Rotation paths and how fast each direction turns (degrees a step):
Each turn is a multiple of 5 degrees from 10 to 175, or 0.
Each row of a path follows its step; steps can be skipped.
path 1
step 0: [ 32 -22 -23  24 -25   6  -9 -15  22 -21 -12  13   7   3 -10 -20 -11  -5
  13 -17 -14   3   8  -8 -31 -10  15  22   0   6 -25 -17 -13  32  33  14]
step 1: [-10  11   1 -15  17 -24 -24  25 -25  -6  32  23  42  19  33   9  10 -11
   6   0  21   1   8  27  17   0  -1   0   6   1   8 -17  23  14 -21   2]
step 2: [ -6 -10 -22  -6   7  17 -37   7   7   7  -2 -31 -20 -19  -2  16 -26   7
 -42 -25  -2  12  -6  -7 -21  -4  29  25 -11   4  -2  13 -19 -19   5 -25]
step 3: [-22  37  -1   5   6   3  19  24  -2  20  -8  -3 -37 -16  40  -4  18   2
  26   5  -9   0  -7  -8  16  -7 -27 -16   0  -5   0 -28  36  -5  15  12]
step 4: [ -6  -6   2   8 -10 -12   8 -30   9 -13 -16  -7   5  27 -26   0   2  33
  -9 -17   1  -4  33  -3 -10 -31  10 -42 -32   7   0  11 -26 -10  20 -19]
step 5: [  6  -5 -21  18  -5   8 -11 -32 -19  23  19   6   1   7  23 -28  -2 -22
  24  10  -4 -17 -17   5 -16   1 -15   6  13  24  10   0   7  55  -4  25]
step 6: [ 14  25   8 -21  -2 -31 -25   7 -14 -31 -17  15  31 -13  -2   1 -24  17
 -11 -15  -1  12  28  16 -21  20  27   5   4  15 -19 -18   2 -15 -21  -8]
step 7: [-29  -1 -27  -6  -8   2 -12  22   8  14  31  -4  -8 -16  15  15 -10 -27
  -2   3  15  12 -36 -12  13 -17 -12  24   0 -15 -20 -18 -27  19  28 -22]
step 8: [  9 -15  -3 -12  14  12  -8  31  -4 -21 -10  -7 -19  10  27  -3  40  40
  -3  -1 -20  10  22   7 -20 -16   9 -14 -13  -7   4  -1  41 -27  15  -2]
step 9: [-21   3  12  33  13 -22  12 -28  18  41  -7 -12 -11  23  13   0 -18 -15
  -7 -45  17  -1   3  -8  15 -19  -6  -5 -24   8  25  -1 -10  16   0  -6]
step 10: [  0  37 -15  13 -17  38 -27 -19 -30 -10   6 -15   4 -18   0  -9   1  19
   9  25  -9 -21  34   3 -20   1  -4 -24   3  19  -8   4  -4   3 -18  25]
Speeds:
[  7  -5  -4   1   2   3  -3  -5  11   3   8   3   7   9   0   0  -1 -10
   8  -4   6   7  11   1  -8  -5  -1  -1  -8   2  11   3   4  -2  -7  10]
85
[  6   1  12 -10  -4   8   9   4  -1   4   1   1   3  -1  -7  12   0  -7
  -8  -6 -10   4   2  -3  -2  -4  -5  -6   9  -1   0   6   3  11  -2   1]
0
[ -8   1   2  -6   5 -11   3 -11   6 -10  -1  -3  -4   3  -6   6  -7   2
   4  -8  -4   7   1   2   3  -2  10   6  -4   0  -2  15   1   2  -1 -10]
155
[ -6   1 -12   3  -3   6  -3   6   3  -3  -2   4   8  11  -7   1  -7   2
   1   9   2  -5   0  -2   7 -10  -1  -8   0 -12 -11   4   9   4  -2  -4]
110
[  3   2   1   7  -1   4   4  -5  -1   0  -9  -2  11  -2   4   2  -4  10
  10  -1   6   1  -3 -10   2   8  -7 -10  -2  13   1  12  -1   5   6   1]
65
